A single turn carries every row of the set below to another of its rows. Some are shown first; where does it send the rows asked next?
K249: [-11  -1 -23   2 -15  -6  19 -34 -16  -4 -14  15]
K393: [-20 -10 -11  -4 -16   6  18 -26  -3   0  -9  14]
K603: [ -3  20  -5   9  -7  -7   4 -14 -30   3 -16   5]
K489: [ -3  14 -11  23  -5  -9  16 -14  24   0 -17  -6]
K911: [-10  10  -5   5 -18   4  23 -35 -11  -6 -12  19]
K562: [ -2   2 -19  18  -7 -15  10 -28  22   4 -14  -3]
K43: [ 11  10  -1  14  -8 -16 -11  -9   7  13 -15   3]
K553: [-11   9  -4   4  -3  -3   9  -4  -8 -31  -2  -3]
K636: [ -4  19   6   7 -17  -1   4 -25 -20   2 -11  18]
K130: [ -8  -6 -11  -4  -8  -9  -5 -15  -6 -25   3  11]
K863: [  8   5 -21  16  -7 -19   8 -30  19   3 -13   0]
K797: [  1   1 -14  17  -8  -4  27 -21  20  -2 -20  -2]
K788: [  1  12  -1  11 -12  -4   0 -19 -26  13  -7  10]
K898: [  8  13 -15  20  -5 -12  16 -17  24  -4 -14   0]
K512: [ -5   5  -6  11  -1   2  14   7  -8 -20  -2  -3]
K638: [ -5 -16 -14   1 -11  -6   1  -6  -3 -13   5  15]
K177: [ 11  21 -13  21  -4 -18   7 -19  11   4 -15  -7]
K851: [-11   8 -13   9  -4   3  24   2  -6 -22 -12   8]
K420: [  3  18  -7  24  -4 -17  -2 -16  12   7 -14 -10]
K330: [ -8  10   8   9 -11  -5  -1 -17 -17   9 -15  22]
K502: [  7  18  -5  19   2  -9  13  -8   7  -2 -19 -17]
K88: [-13 -11  -3  -6 -10  -5 -12 -15 -10  -1  -2   8]
K575: [  6 -12 -19   9 -10 -18  -1 -26  15   4 -13   4]
K175: [-10  17   9   4  -7   5  -1  -6 -18   4 -13   1]
K500: [-20   6  -4   0  -3  10  22  -8  -9 -14 -11  -7]
K690: [-15 -16 -12  -2  -2 -14   0 -19  -5 -16  -2   7]
K534: [-14   6   0   6   6  -6   8  -2 -15 -19  -8  -8]
K513: [-15   4  -2   8 -11   4  28 -25  -8  -1 -19  18]
K624: [ -7   0 -13  10 -14   5  30 -29 -15   3 -10   9]
K402: [  3   5 -10  19 -10 -18  -7 -18  21   8 -11   4]
K925: [ -6  -5 -12   1 -11 -10  -9  -1  -8 -10  -5  23]
K361: [ 11  11 -11  19  -7 -20  -4 -13  21   4  -9   5]

K624 moves to K638
K88 moves to K175
K249 moves to K925
Now these:
K575 moves to K43
K420 moves to K489
K534 moves to K513
K898 moves to K863
K636 moves to K553

A single turn carries every row of the set below to another of its rows. Some are shown first; where does it send the rows asked next?
K501: [ -7  13 -19   6   4 -14  -7   4 -12   6 -13  -5   2  -9   2  -8   3  14
 -12 -11 -21  13  -3   5 -31   7  -2  -3  -2   7 -15 -10  12   5   5  17
  21   7  10  -2  -4  16  -3  11]
K368: [ -4  -9  -9 -21  -1   3   1  14 -10 -14  -7  21   0  -8   9  15   4   9
 -12   7   7 -10  -7   7 -10   5  12  -3   2  14  -2   3  23  27 -10  -3
  -4  -1  -8 -23   9   6  16 -13]
K647: [  7  29  -4 -15  -4  -4   0  14   1  44   7  -6   4  -4  -7   8  22   5
  -7   2  -1 -10 -12   3 -11   3  11  -2  -9  -1  15 -10   8  22 -12  11
   0  10  -6  -2   3  11 -13  -6]
K482: [  2  38   0  -8  -6   1  -4  11  -1  42   6  -1   1  -1  -8   3  20   3
  -8   3  -1 -10  -7   3  -4   4   9  -1  -7  -2  15  -2   6  19 -14   8
   4  16  -7  -9   8  16 -11  -6]
K48: [  1  -5   1 -12   1  -7 -12   9  -9 -15  14  25   6  -9   1  10   9   1
 -25   7  14 -12  -1  10 -12  -1   5  -3   8  14  -1  -6  18  28 -10   8
   0   1  -4 -25   6  12  14 -13]
K131: [ 15   7  -7   2 -13  -7   8  -5   2  11   6   9   1  -1   7  -4  10  18
 -27 -11   3 -16   1   8  10  -3   5  -1  -3  -3  18 -20   2  -4  -1  13
  -2  12  12  13  -5 -18 -20  12]
K239: [ -8  15 -17  12  -1 -10  -1   5 -14   6 -12   0  -2  -4   1  -9   3   9
 -17  -9 -23  11   1   4 -28   9  -1  -7   0   8 -16  -9  10   3   6  12
  27  11  10  -6   3  14  -7  10]
K704: [  3  -1  -6 -14   7  -2   2   9 -24 -15   3  32  -4   0   1   9  10   8
 -11  13   7 -14  -4  -1   0  -2   7  -2   3  14  -1   2   8  23  -5   5
   7   0  -8 -31  10  12  15 -12]
K220: [ -4  -8  -3  -9  16  13   3  15  -6  -1   6  -8   3 -10   7  -1   1  -8
 -15  15  16  -4   7   6   3  16  32   9   5  30   0  16   9   3  -8   2
 -12 -10 -11   5   1  15 -10  -7]
K121: [ 11  -9   8   1  12  -4 -12 -20   0 -12   6   4  -6  -6  -9   0  -7   7
 -15  -4   0  -8   7   6 -10   4  11  -4 -13  19  -6  -7  25 -37  -5  -3
   1  -8  -4 -15   1  12 -11  -8]
K866: [  4  28  -6 -11  -6  -2   8  13  -2  42   4  -3  -3   1  -8   8  22   5
  -9   5  -5 -13  -5   2  -9   4  12  -7  -5  -2  15  -8   4  20 -12   5
   7  15  -6  -5  11  10 -18  -5]
K32: [ -5   9  -1   2 -13  -3 -28  -6  -5   0   4 -17   5  -5 -17   1   4   4
 -14  -6   9 -30   6  19   7  -9   4   8  -4  19  -8  -4 -14  -8 -11  18
  -7   9 -20  -3 -11  18   1   9]
K70: [ -7 -10 -16 -10 -17  -1  -3   6   0   1 -12 -28  -3  -6 -10  12   3  10
  -7  -3   0 -30   8  19  -6  -1  13  -4  -4  22 -10 -10 -11  -4 -10   5
  -9   7 -20   6  -8   1  -7  11]
K185: [ 13  16  -7  -2  -4  -1   2  -9  -6  13  -1   9   3  -1  10  -5   8  24
 -13 -10   0 -13 -13   2  16  -4   7   8 -13  -5  17  -8   0  -7   0  16
  -7   8   6  11 -11 -15 -11  12]
K710: [  8 -13   3  -5   9  -1  -2 -16   1 -13  -3   3 -11  -5  -5   4  -9  10
 -12  -2  -3  -6   6   5 -12   9  13  -7 -15  20  -8  -7  26 -36  -2 -10
   3  -9  -6 -12   3   7 -12  -7]
K260: [  1  -6   6   4  13   3  -3  11 -11  -4  22  -2   2  -7  -1  -5   6 -13
 -26  16  23  -7  18   7   5  11  26   8  11  32   0   8   4   4 -10   8
  -3  -6  -6   1   5  20 -14  -6]
K91: [  7  16  -6   1 -15   4   6  -5   8  14  -7  11   1  -2  13  -5   0  17
 -23 -11   1 -13  -6   9  17   3   8   7 -10  -3  19  -4  11  -8  -8   7
  -5  17   9  11   0 -16 -13  11]
K637: [-11   9 -11   5 -16   6   3   2 -15   0 -11  -8 -12   7 -13   4  -1   5
  -3   3   1 -34  14  10  14  -2   8   1  -5  21  -8   4 -20 -12 -10   2
   5  18 -21  -7   5   8  -6  11]
K718: [ -9  19 -12  13   0  -9 -12   2 -13   8 -12   0   1  -6   1 -10   1  10
 -16 -13 -20  13  -1   5 -23  10  -3   1  -1   6 -15  -2  12   3   2  14
  23  13  10  -6   1  18  -2   9]
K781: [ 10  -7   7   1  13   1  -4 -19  -7 -12   1  12 -11  -1 -10  -1  -7  10
 -10   0  -2  -8   7   2  -6   6  10  -6 -16  18  -7  -3  21 -38  -1  -6
   7  -5  -5 -18   4  11 -10  -6]
K17: [  3  -4  -1  -5  22   6  11  12 -23  -3  12   1  -3  -2   0  -4   9  -7
  -9  21  16  -7  11  -1   8  12  28   7   7  29   1  13  -3   2  -3   5
   0 -12 -12   1   2  18 -13  -3]

K501 moves to K239
K260 moves to K220
K482 moves to K647
Now these:
K91 moves to K185
K48 moves to K368
K121 moves to K710
K70 moves to K637

A single turn carries every row of the set below to another of its rows. Some are shown first; where does it send the rows asked next?
K529: [  3 -39  -2  22 -12  -9   8   1  18  -8   0 -10]
K621: [ 13 -35   5   3  -3  -8  12   7  21 -10  11 -10]
K58: [ -8   0  -5   8 -10 -12   5  -3 -21   5   4   1]
K305: [  8 -24   2  16 -18 -17  16  14  22 -12  -2  -2]
K137: [  9   8 -16  19 -14  -6  -4  -3  13 -14   5   0]
K870: [ 16 -26  -2   1   5  -6  -4 -14   0   2 -19   0]
K344: [ -1   7  -4   8  -3 -13  14  -4 -16  -9  -3   7]
K291: [  7  -9   2   2  12   7  -7 -10  -3  -9  13   6]
K633: [  6   5 -20  22 -15  -7  -3  -8   7 -13   2  -4]
K233: [  2 -42  -3  11  -6 -10  15  -4   8  -7   3 -18]
K651: [ -5  -9  -6  12   5  -1   2 -18 -18  -6   2  -1]
K999: [ -3 -12  -9  -8 -18 -12  25   9  -7  -6  -5 -16]
K720: [  0 -30  -5  23 -19 -17  17   6  13  -9  -6  -8]
K700: [  3   9   3  -1  -9 -11   6  10  -8   2  10   9]
K612: [  6   0 -18  22 -11  -1  -9 -11   9 -12   5  -6]
K471: [  7 -26  -1 -16  -3   6   4   5   8  -6  11 -17]
K401: [ 23 -18   4  -5   5  -7  -3  -3   9  -1 -16   8]
K435: [ 20  -9   0  -3  -3 -17   7   0   2  -2 -23   9]
K778: [ 10 -10   0 -19 -12  -6  17  17   9  -9   5 -10]
K41: [ 11   3 -15  18 -10   0  -9  -6  15 -13   9  -2]
K862: [ -5 -13  -2   7  -1   1  -7 -10 -15   7  13  -3]
K68: [  1 -28  -5  11 -15 -23  28   5   5  -9  -5 -13]
K366: [ 13 -22   4   2 -11 -20  25  16  17 -12   2  -6]
K461: [ 10 -32   3  15 -11  -8   7   9  26 -11   4  -4]
K819: [ 11 -17  -6   4  -3 -16   7 -11  -6   1 -27   2]
K350: [ 6 -4  6 -3  0  2 -8  3 -1  3 19  6]
K730: [ -5 -29 -10  -6  -9  -1  11  -5  -7  -3   1 -24]
K717: [ 11   8   5  -2   3  -5   6   4  -2 -11   8  14]

K68 moves to K366
K633 moves to K137
K862 moves to K58
Now these:
K291 moves to K651
K305 moves to K461
K870 moves to K819
K999 moves to K778

